In the data rows, zero lies at 4.5, halfway between 4 and 5.
Here are some points:
[4, 5, 6, 5, 4, 6, 4, 5, 5, 6, 3, 5, 6, 5, 5, 4, 5, 3, 4, 2, 6, 7, 5, 3]
[6, 5, 7, 7, 6, 6, 3, 5, 5, 6, 4, 6, 7, 6, 6, 3, 5, 6, 3, 6, 6, 6, 4, 3]
[5, 7, 1, 5, 4, 4, 3, 3, 7, 3, 6, 6, 4, 5, 4, 4, 5, 4, 5, 3, 7, 5, 8, 3]
[5, 7, 5, 5, 4, 6, 7, 4, 3, 6, 3, 5, 5, 5, 7, 3, 4, 3, 3, 5, 6, 7, 6, 3]
[5, 4, 3, 4, 6, 4, 5, 3, 4, 7, 5, 4, 4, 5, 4, 6, 6, 6, 4, 5, 0, 2, 1, 9]
[2, 2, 4, 3, 5, 5, 3, 4, 5, 5, 3, 2, 4, 5, 4, 6, 3, 3, 5, 6, 3, 4, 3, 5]
[5, 4, 8, 5, 4, 1, 4, 4, 4, 5, 6, 1, 5, 6, 5, 5, 0, 7, 4, 5, 1, 4, 3, 4]
[2, 1, 5, 9, 9, 9, 2, 7, 5, 7, 5, 5, 5, 5, 3, 5, 7, 4, 3, 1, 4, 6, 3, 1]
[5, 4, 2, 4, 5, 4, 4, 4, 5, 3, 4, 5, 4, 3, 3, 6, 7, 4, 4, 4, 4, 5, 5, 5]
[5, 3, 5, 6, 5, 4, 5, 6, 6, 7, 4, 4, 4, 3, 5, 6, 4, 6, 5, 6, 4, 5, 5, 5]
[4, 4, 4, 4, 3, 3, 5, 5, 5, 3, 6, 6, 5, 5, 5, 7, 6, 4, 3, 3, 4, 4, 4, 5]
[4, 1, 3, 2, 4, 6, 7, 5, 5, 1, 5, 4, 7, 3, 0, 6, 7, 9, 4, 6, 5, 0, 2, 5]
[8, 8, 4, 8, 1, 6, 6, 6, 4, 4, 2, 4, 7, 7, 7, 2, 4, 3, 7, 5, 8, 9, 7, 1]
[6, 4, 7, 7, 3, 4, 4, 5, 5, 3, 3, 3, 5, 3, 4, 5, 4, 5, 5, 6, 5, 3, 6, 5]
[5, 3, 1, 2, 3, 6, 5, 5, 3, 4, 4, 4, 7, 5, 6, 5, 7, 5, 2, 6, 5, 5, 5, 4]
[5, 6, 7, 6, 4, 3, 3, 3, 4, 2, 3, 4, 6, 5, 3, 4, 3, 4, 4, 4, 5, 4, 4, 3]
[6, 8, 3, 6, 5, 5, 6, 5, 6, 4, 5, 6, 4, 5, 4, 5, 9, 4, 5, 6, 6, 4, 4, 4]
[6, 5, 4, 7, 5, 5, 6, 4, 5, 6, 3, 5, 6, 4, 4, 2, 4, 4, 2, 3, 6, 5, 5, 5]
[4, 1, 4, 3, 7, 4, 7, 4, 1, 4, 5, 5, 6, 3, 3, 5, 7, 9, 3, 7, 5, 3, 5, 8]
[5, 2, 2, 4, 4, 6, 5, 4, 3, 5, 3, 2, 4, 5, 5, 4, 3, 4, 3, 5, 5, 6, 4, 5]
[8, 7, 5, 6, 4, 2, 2, 5, 6, 2, 6, 4, 1, 3, 3, 7, 3, 2, 6, 3, 3, 5, 5, 6]
[2, 2, 5, 4, 4, 5, 4, 4, 5, 6, 5, 6, 4, 4, 5, 6, 4, 2, 5, 5, 4, 5, 4, 2]
[6, 5, 5, 4, 3, 6, 7, 5, 4, 3, 4, 5, 6, 4, 5, 4, 5, 6, 4, 5, 5, 4, 4, 5]
[5, 4, 4, 5, 6, 5, 4, 4, 4, 4, 5, 5, 6, 5, 5, 5, 4, 3, 3, 5, 5, 4, 3, 4]
[4, 4, 6, 7, 4, 4, 4, 5, 3, 3, 4, 5, 5, 4, 3, 5, 6, 5, 3, 4, 5, 6, 5, 4]
[3, 4, 5, 5, 3, 3, 4, 3, 3, 5, 6, 5, 4, 5, 5, 5, 5, 6, 5, 4, 6, 5, 4, 5]
[7, 5, 7, 2, 2, 2, 4, 3, 6, 2, 5, 3, 5, 3, 2, 4, 0, 4, 6, 7, 4, 2, 3, 3]
[5, 6, 5, 3, 2, 3, 4, 4, 4, 5, 5, 4, 4, 5, 5, 4, 2, 4, 4, 4, 4, 5, 3, 4]
[8, 9, 5, 9, 3, 8, 5, 7, 7, 4, 2, 8, 7, 7, 6, 0, 4, 0, 4, 0, 9, 9, 9, 3]
[0, 0, 4, 5, 7, 7, 7, 5, 3, 8, 3, 3, 2, 4, 8, 5, 7, 7, 3, 4, 5, 6, 4, 5]
[4, 4, 6, 4, 3, 4, 7, 4, 4, 8, 5, 5, 5, 4, 5, 3, 4, 5, 5, 6, 4, 2, 6, 6]
[6, 3, 3, 7, 3, 3, 5, 7, 7, 7, 3, 5, 6, 4, 2, 3, 4, 3, 3, 9, 6, 4, 3, 4]
[4, 9, 2, 1, 4, 4, 5, 3, 5, 3, 7, 8, 1, 7, 6, 5, 8, 2, 4, 4, 5, 2, 4, 5]
16 more points follow, each with its number after it:
[4, 4, 6, 4, 5, 4, 4, 7, 6, 5, 6, 4, 5, 3, 2, 7, 3, 4, 5, 5, 3, 4, 2, 3] 0
[4, 5, 4, 5, 6, 3, 4, 4, 4, 4, 7, 6, 3, 2, 4, 6, 4, 4, 4, 3, 2, 5, 5, 6] 1
[2, 4, 3, 5, 8, 9, 5, 5, 5, 5, 5, 6, 5, 4, 4, 3, 7, 5, 4, 3, 7, 5, 5, 2] 2
[6, 8, 2, 4, 4, 4, 2, 7, 6, 5, 4, 5, 5, 5, 6, 6, 5, 2, 4, 5, 3, 8, 3, 4] 3
[4, 5, 5, 3, 4, 4, 4, 4, 4, 6, 5, 4, 5, 3, 3, 5, 6, 5, 5, 5, 3, 3, 4, 6] 4
[5, 4, 3, 0, 3, 1, 6, 5, 4, 4, 7, 2, 3, 2, 1, 7, 5, 5, 4, 4, 4, 2, 1, 8] 5
[2, 3, 6, 5, 3, 5, 8, 5, 6, 3, 5, 5, 0, 4, 4, 5, 5, 4, 4, 4, 6, 5, 6, 3] 6
[3, 3, 4, 4, 8, 5, 4, 5, 3, 6, 5, 4, 2, 2, 3, 6, 6, 7, 4, 4, 1, 5, 2, 8] 7
[5, 5, 5, 4, 4, 5, 6, 3, 3, 5, 4, 4, 3, 4, 5, 4, 4, 4, 7, 6, 6, 6, 6, 6] 8
[4, 1, 5, 6, 5, 2, 3, 5, 6, 6, 7, 5, 7, 2, 1, 6, 5, 6, 1, 3, 3, 2, 3, 4] 9
[5, 6, 4, 4, 4, 4, 4, 2, 3, 4, 4, 3, 3, 4, 6, 6, 4, 4, 6, 6, 4, 3, 3, 2] 10
[5, 5, 4, 3, 2, 4, 3, 3, 3, 3, 4, 5, 6, 4, 4, 3, 3, 4, 5, 6, 6, 4, 5, 2] 11
[4, 4, 6, 5, 4, 4, 4, 4, 7, 6, 7, 5, 3, 2, 3, 5, 4, 6, 5, 4, 6, 4, 5, 4] 12
[4, 3, 1, 3, 8, 7, 7, 8, 4, 5, 6, 6, 7, 5, 0, 4, 8, 6, 2, 4, 4, 4, 4, 9] 13
[5, 4, 5, 6, 5, 7, 4, 4, 4, 4, 2, 4, 5, 6, 5, 3, 4, 5, 4, 4, 5, 6, 7, 5] 14
[6, 7, 8, 2, 4, 2, 4, 4, 4, 3, 7, 6, 2, 2, 3, 5, 5, 3, 4, 5, 5, 2, 5, 5] 15
Which two of these numbered points are nearest to each point below, looking only along the 2 directions in which the first points spread most? Their numbers follow each, nearest first.
[2, 6, 4, 2, 2, 4, 9, 0, 1, 4, 4, 4, 0, 3, 7, 2, 3, 6, 5, 5, 3, 3, 3, 1] > 0 1
[3, 4, 2, 9, 8, 9, 0, 5, 5, 5, 2, 5, 7, 8, 6, 7, 9, 6, 5, 6, 5, 4, 1, 1] > 2 13
[3, 2, 4, 2, 5, 1, 4, 5, 5, 3, 6, 2, 2, 2, 4, 7, 3, 6, 7, 5, 5, 4, 3, 8] > 5 4
[3, 2, 3, 6, 8, 6, 4, 5, 4, 4, 4, 6, 6, 5, 4, 2, 6, 6, 4, 2, 6, 6, 5, 1] > 2 14
[6, 6, 4, 3, 4, 6, 6, 4, 4, 4, 3, 4, 3, 3, 2, 4, 7, 5, 4, 7, 5, 3, 2, 4] > 1 12
[3, 4, 7, 7, 5, 6, 6, 5, 5, 8, 4, 5, 5, 4, 5, 4, 6, 5, 4, 3, 4, 5, 5, 3] > 2 14
[5, 5, 6, 6, 5, 5, 4, 4, 4, 5, 3, 5, 7, 6, 5, 3, 5, 4, 4, 4, 6, 6, 4, 3] > 14 3
[6, 5, 2, 5, 4, 4, 6, 5, 4, 5, 2, 3, 4, 5, 6, 5, 8, 7, 3, 4, 3, 5, 5, 4] > 6 8
[5, 6, 5, 2, 3, 5, 6, 6, 5, 6, 6, 3, 3, 4, 4, 4, 3, 3, 5, 7, 5, 3, 5, 6] > 10 12
[5, 3, 4, 4, 3, 3, 6, 5, 4, 5, 4, 4, 4, 3, 6, 5, 3, 5, 6, 5, 5, 5, 5, 5] > 12 1
[3, 5, 5, 4, 1, 1, 7, 2, 4, 3, 5, 3, 1, 1, 5, 3, 1, 5, 7, 4, 5, 3, 8, 3] > 15 10
[5, 5, 2, 4, 6, 5, 4, 5, 4, 2, 5, 5, 6, 4, 4, 7, 4, 4, 4, 5, 4, 4, 4, 8] > 1 0
[2, 3, 2, 3, 5, 6, 6, 3, 3, 5, 6, 5, 4, 5, 6, 5, 3, 3, 5, 4, 5, 5, 5, 2] > 6 8
[4, 1, 7, 7, 8, 6, 3, 5, 5, 6, 4, 1, 5, 7, 7, 6, 5, 8, 6, 8, 3, 4, 4, 0] > 13 9
Here are 16 other points, each followed by its number:
[7, 9, 2, 4, 2, 4, 6, 4, 6, 0, 5, 8, 6, 6, 4, 3, 8, 3, 2, 2, 7, 5, 7, 4] 0
[2, 2, 3, 5, 5, 6, 5, 6, 5, 5, 4, 3, 4, 4, 4, 3, 4, 5, 4, 4, 5, 5, 4, 1] 1
[4, 3, 5, 5, 4, 5, 7, 7, 4, 7, 4, 2, 5, 5, 3, 6, 4, 4, 6, 9, 4, 5, 5, 4] 2
[3, 1, 4, 7, 6, 6, 5, 6, 4, 6, 2, 3, 6, 4, 6, 4, 6, 8, 4, 4, 5, 6, 6, 4] 3
[5, 1, 2, 2, 5, 1, 3, 4, 6, 3, 5, 3, 4, 2, 8, 8, 2, 9, 4, 7, 3, 3, 2, 4] 4
[6, 1, 5, 3, 4, 3, 4, 4, 5, 5, 7, 5, 7, 4, 5, 6, 0, 7, 5, 3, 3, 3, 6, 6] 5
[3, 1, 3, 6, 7, 5, 5, 4, 3, 4, 5, 6, 6, 3, 4, 7, 5, 7, 6, 8, 3, 3, 4, 6] 6
[5, 6, 6, 3, 5, 2, 3, 6, 5, 4, 5, 4, 4, 5, 2, 8, 6, 2, 5, 5, 4, 3, 0, 7] 7
[7, 8, 8, 7, 2, 5, 4, 3, 9, 0, 4, 6, 5, 5, 5, 4, 3, 6, 7, 2, 6, 2, 9, 1] 8
[4, 6, 3, 6, 7, 6, 3, 3, 4, 3, 5, 6, 4, 5, 5, 4, 4, 4, 6, 5, 4, 5, 5, 3] 9
[3, 4, 7, 5, 6, 6, 5, 5, 5, 6, 5, 5, 6, 6, 4, 6, 7, 7, 5, 4, 2, 3, 4, 5] 10
[6, 4, 7, 7, 4, 4, 3, 5, 6, 3, 6, 5, 7, 6, 3, 2, 2, 5, 6, 5, 6, 5, 7, 2] 11
[5, 4, 6, 6, 4, 5, 5, 4, 6, 7, 3, 2, 4, 3, 3, 5, 6, 5, 5, 3, 5, 7, 6, 8] 12
[8, 4, 3, 5, 5, 4, 3, 6, 5, 8, 5, 3, 6, 3, 3, 5, 5, 5, 3, 8, 3, 5, 3, 7] 13
[5, 4, 8, 6, 5, 3, 1, 4, 3, 7, 4, 3, 7, 5, 6, 6, 2, 6, 5, 4, 3, 7, 4, 4] 14
[4, 4, 7, 5, 9, 6, 3, 7, 4, 7, 4, 5, 4, 6, 3, 5, 4, 3, 5, 9, 3, 4, 2, 8] 15
The same question for these:
[9, 9, 4, 7, 3, 5, 5, 2, 6, 3, 6, 5, 4, 5, 3, 2, 6, 2, 3, 2, 9, 8, 9, 6] > 0 8
[4, 4, 8, 4, 4, 4, 4, 4, 3, 2, 7, 4, 7, 7, 3, 6, 1, 5, 6, 7, 3, 1, 4, 2] > 7 5
[7, 6, 5, 5, 3, 3, 5, 3, 4, 4, 6, 6, 5, 4, 5, 2, 2, 4, 3, 4, 6, 5, 5, 5] > 11 0
[7, 6, 5, 7, 4, 6, 3, 3, 4, 5, 3, 6, 6, 7, 7, 2, 3, 3, 2, 3, 5, 7, 7, 3] > 0 11
[4, 3, 3, 6, 6, 5, 6, 3, 5, 7, 1, 3, 6, 5, 6, 5, 3, 6, 4, 5, 3, 6, 4, 4] > 1 12
[7, 8, 9, 6, 5, 3, 3, 5, 5, 5, 6, 4, 5, 5, 4, 4, 2, 3, 5, 5, 4, 5, 6, 2] > 11 8
[4, 6, 7, 6, 5, 4, 4, 5, 6, 2, 7, 7, 2, 5, 3, 4, 5, 4, 6, 2, 5, 4, 6, 6] > 11 14
[6, 7, 4, 1, 3, 2, 3, 2, 5, 1, 8, 7, 2, 2, 7, 5, 3, 3, 6, 1, 5, 4, 3, 2] > 11 7
[5, 4, 3, 5, 8, 7, 1, 3, 3, 2, 3, 4, 6, 6, 4, 6, 5, 4, 5, 5, 3, 4, 4, 5] > 2 13
[4, 7, 4, 4, 5, 4, 4, 5, 3, 7, 1, 4, 2, 3, 6, 4, 5, 0, 6, 2, 2, 8, 5, 7] > 9 12
[5, 2, 1, 2, 7, 3, 3, 4, 4, 5, 6, 5, 5, 3, 2, 3, 4, 6, 5, 8, 4, 2, 3, 8] > 4 6
[9, 5, 5, 5, 1, 1, 0, 5, 6, 2, 7, 4, 9, 3, 3, 4, 0, 3, 5, 3, 5, 7, 7, 7] > 8 11
[4, 2, 2, 4, 6, 5, 5, 6, 3, 5, 4, 4, 6, 3, 2, 4, 6, 4, 3, 5, 6, 6, 1, 6] > 10 15
[4, 4, 1, 1, 7, 7, 8, 6, 6, 5, 6, 6, 1, 4, 4, 6, 6, 4, 3, 3, 2, 3, 1, 9] > 6 15
